One turn sends every row of this set to another row. A few are shown first. Where does it send the rows asked after them?
sisi: [  4  -8   3  12  -7  14   2 -17 -12   3  15  -1   4   7 -20  -1  -9  -2]
Seden: [-15  -1  11  -1  -1 -14 -16  14   3  -8 -18  -6  -8  -4  11   8  -6   4]
tatud: [ 16   5 -21   6  -6  -9  16  -7 -13  -9  12   2  -1   8  12   0  10   0]
pul: [-12   0   8 -14   1  -9 -20  19   2  -4 -14  -4  -9  -7   7   3  -5   6]
pove: [ -9  -6   4   9  -1  18   1  -2  -9   3   7   9  16  14 -19 -11  -1  -6]
zez: [-11   2   5  -5  17  -4 -17  15   4  -4 -20 -15  -9  -9   0   5  -1   7]
pegon: [  7  -8 -21 -10   7 -11  11   4 -15   8  12  -1  14   8  10   4  11  -5]
bimu: [ 14   6 -22  -2  -9  -7  13   0 -15  -3  18   3   4   6   9   1   2   4]
rekil: [  8   9  -5  18  -6  21   4  -8  -7  -8  11   3  -1  11 -13 -14   6   0]
Porel: [-10  -2  10   0   4 -12 -15   9   5 -13 -23  -7 -15  -3  12   3   5   0]
Tunul: [ -6   1   8   0   9  -3 -21  12   8  -7 -20 -13 -16  -5   7   1   9   1]
luvuf: [ 17 -12 -15  -2   0 -10  15 -20 -16  -4  11  -3  -5   5   3   5   8  -5]
Mefo: [-14   1  10  -1   2  -7 -22  18   5   0 -12 -11  -6  -6   6   8  -7   6]
Vevit: [ -7   0   6 -13   6  -6 -19  15   4 -10 -20  -6 -16  -6   7  -2   6   2]
sokur: [ 11  -9 -21  -8  10 -10  12  -1 -13   3   8  -1   8   9  11   2  19  -8]
viz: [ 13 -12 -13   2  -5 -14  15 -17 -17   0  14  -3   2   5   4  11  -1  -3]
forup: [ 14 -10 -15  -9  -5 -10  11 -12 -18   5  18  -2   3   3   1   8  -3   0]
Mulov: [  3   9  -4  18 -11  17   3  -4  -8  -3  16   4   6  11 -13  -9  -4   2]
Bisom: [  4 -10 -18  -1   4 -16  13   1 -15   6  10  -1  16  10  12   9   7  -6]
Nat: [  6  -9   4  17  -5  13   4 -23 -10  -2   9  -2  -1   9 -18  -3  -1  -6]
Ruz: [ -8   2   7 -10   6  -1 -24  19   6  -1 -13 -11 -12  -7   5   1   2   5]
Soz: [-12  -1  12   8   3  -9 -19  11   7  -7 -19 -14 -10  -3  10   8   1   1]
gami: [-14   0   6 -11  12  -9 -13  15   0  -8 -22  -7  -9  -9   2   4  -6   7]
fad: [-13   0   8   2  14  -7 -15  13   4  -5 -22 -15  -7  -7   2   9  -3   5]
daref: [-14  -1   8  -4  12 -11 -11  10   1 -12 -26  -8 -11  -7   4   5  -2   4]
Sazu: [ -4  -6   4  13   5  19   3  -8  -7  -4   0   7   8  15 -17 -14  11 -11]
tib: [ 19 -10 -17 -12   0  -7  11 -14 -18   1  15  -2  -4   3   0   3   6  -2]
fel: [  8  -6   0   2  -4  19   0 -15 -12   4  16   0   1   5 -23  -7  -4  -1]
vuni: [ 18   6 -23  -3  -5  -5  14  -2 -14  -6  15   3  -1   6   9  -3  10   2]
Bub: [ 12   5 -20   7  -9 -11  16  -4 -14  -6  15   2   4   8  12   4   2   2]
vefa: [ -9  -7   6  17   0  15   4  -7  -8  -2   2   7  14  15 -16  -9   2 -10]
musaz: [-11   1   7   0  17  -5 -16  12   5  -7 -22 -15 -11  -8   2   6   1   4]
vap: [  7  11  -6  12  -8  21   2  -3  -8  -4  16   4   2   9 -14 -13   1   3]
Dide: [  8 -10 -18   2   8 -15  14  -4 -13   1   6  -2  11  11  13   7  15  -9]
Sok: [ 11  -7   0   7   0  18   2 -20 -10  -2  11  -2  -5   6 -21  -8   5  -5]
Kezum: [-13   1   7  -3  14  -6 -16  15   3  -3 -19 -15  -6  -9   1   8  -6   7]
Nelo: [ -4  -5   2   4   4  22   0  -3  -8   0   5   8  11  13 -20 -15   7  -8]
Finaz: [-13   0   6 -10  14  -8 -12  12   1 -11 -24  -8 -12  -9   3   3  -1   5]
pefe: [-16   0   8  -6  10 -11 -12  12   1 -10 -23  -7  -8  -7   4   6  -7   6]
fisu: [  4   8  -3  24  -9  16   5  -9  -7  -8  12   2   2  13 -11  -9   2   0]

Bisom goes to pove
zez goes to Finaz
Now find these:
sisi goes to forup
fisu goes to Bub
Vevit goes to Tunul

